One turn sends every row of this set to another row. A few are shown first. Where does it send the rows asked after them?
mulog: [ 17  10 -19 -20  24   8  18 -21   5   8   2   5  23 -20  14]
Fef: [ 15   4 -14 -18  21   8  13 -16   4  11   7   1  29 -12  15]
dofos: [ -6   7 -17  -7   1  12  18  27 -37 -25 -18  -3 -21 -10 -17]
pipas: [ -7  32 -12  19   9  11  -8 -10 -42  11 -13  16 -31 -34 -23]
nom: [  1  18 -12  31   7  -9   0  -6 -37  -4 -17  12 -17 -40 -30]
Befet: [  9  18 -15 -20  28  16  21 -18   0  11  12   0  25 -16  10]
daz: [ 16  -7  -3 -12  27   5  23  -3   0  14   1   4  35 -18  -6]
tozit: [ 18  10  -8 -13  22  11   5  -9   6  -1   4 -10  28 -30  12]
nozad: [ -9  19  -6 -16  27  21  12 -11   3  24  13   0  20 -23   1]
dad: [  0  21 -17  -1  -8   0  19  20 -40 -18  -6  11 -24  -3 -34]
bal: [  8  29  -7   3   3   5  13  15 -44 -31  -7   9 -29 -12 -21]
kod: [  8  11 -22 -35  24  16  24 -17   8   8  -7  16   9 -25   9]
getag: [  9  20 -15  33  10  -7 -15   6 -32  -8 -19   5 -25 -34 -21]
Sor: [  5 -10  -6 -15  10  -2  12  -3   6  14  -4   1  24 -21  10]
vuku: [  3  15 -22  -9  -5  13  -8   2 -38  -1 -22  27 -39  -7 -18]
Petu: [ 13  17  -1  30  12  -1 -16  -5 -43 -17 -14  16 -21 -28 -18]
Las: [ 12   8 -19 -30  31  14  23 -21   2  -2   2   1  18 -21   7]
pelo: [ 14   9 -17 -14  16  -5  15 -17   2  13   1 -10  35 -19   3]
Bepi: [  6  10  -9   3  -6  -2   5  15 -60  -6  -8   2 -16  -2 -31]
laz: [  1   7 -12 -22  32  17  10 -18   4   9  14  -6  26 -17   3]
Ligo: [  2  23  -4   3  10  17 -23   1 -43 -12  -3  25 -25   3 -24]
zevo: [  2  25 -19   4  15  13 -33   8 -31  -4  -8  22 -31  -2 -29]
gunas: [  7  14 -34   0   5   6 -26 -11 -35 -13 -14  46 -18  -9 -16]
Mase: [  9  26 -21   2   4   2   6  27 -31 -22  -8   3 -34 -11 -23]
gige: [  2  14 -22   6   0 -13  10  28 -44 -26 -21  11  -7 -28 -19]
bibid: [ -8   6 -17  -9  18  35 -24  -3 -30  -3 -17  25 -27  -7 -22]
keb: [ 14  -6 -14 -16  20   8   2 -12  -3  12  -1  -6  34 -12   9]
Toze: [  7  21 -18 -23  23  14  10 -27  -1  19   7   0  29 -18   3]
Balup: [ -7  23 -11  23  19   3 -27   4 -41  -2 -15  23  -1 -36 -25]
Lok: [ 21  -2 -15 -30  28  16  27 -12   2   9  -7  17  23 -18  -5]
paz: [  1  22 -17 -23  31  25  19 -10  -6  14  12  -4  25 -17  -1]
Zopa: [ -5  17 -19   8  -8  -6   1  26 -43 -22   8   9  -5   2 -20]
buro: [ 23   9 -26 -26  26  13  22 -19   0   4 -14   3  21 -30  11]
kesip: [ 20  13 -17 -31  23  13  15  -3   7  -9   3  -5  23 -19  11]
Deve: [ -8  30 -19  31  18  -6  -3   1 -37  -6  15  16 -17 -35 -25]
kazul: [ -9  29 -28 -14  14  21 -15  13 -40 -14 -13  35 -15  -2 -30]
melot: [ -3  39 -23  25  12  -2   3  -6 -40 -11  -1  15 -10 -41 -21]
zemuf: [ 13  12 -23  -6   5   9 -16  -7 -50   1 -19  29 -27  -6 -28]
rin: [ -6   9  -7  28  16   7  -6  -6 -36  -7 -23   1 -14 -48 -15]
Kel: [ 17  17 -24 -32  16   8  19 -18   0   9   0   3  25 -12   6]
kaz: [ -6  15  -3  16 -10  -3   4  20 -44  -3 -10  -1 -25 -13 -19]
pugom: [ 11  -7 -13 -19  27   4  10 -18   5   2   0  -7  27 -20  10]
bevo: [  4   8 -21   8  -1 -14  -2  25 -37 -21   9  16 -20  -7 -20]
Netu: [ -3  18 -17   1   5  11 -25  -6 -34   0  -8  35 -24  -4 -34]
Lubo: [  8  11  -7 -15  40  20  20 -14  -4  20   5   9  30 -24 -10]
Giri: [  5  32 -13  20  10   2   1 -13 -57   4 -10   8 -21 -31 -31]
Ponu: [  7  20 -31   0  14   3 -16  -6 -29 -12   0  46 -32 -15 -20]
sobi: [ 14  19 -15 -22  33  22  -2 -15   8   6   6   1  22 -20   5]

pelo goes to Toze
Zopa goes to melot
tozit goes to sobi
And these:
Balup goes to kazul
laz goes to Las
nozad goes to kod
Lubo goes to Lok
rin goes to bibid
zevo goes to Mase
buro goes to keb
Petu goes to Ligo
Deve goes to Ponu
dad goes to nom
kaz goes to pipas
Giri goes to zemuf
Fef goes to Befet

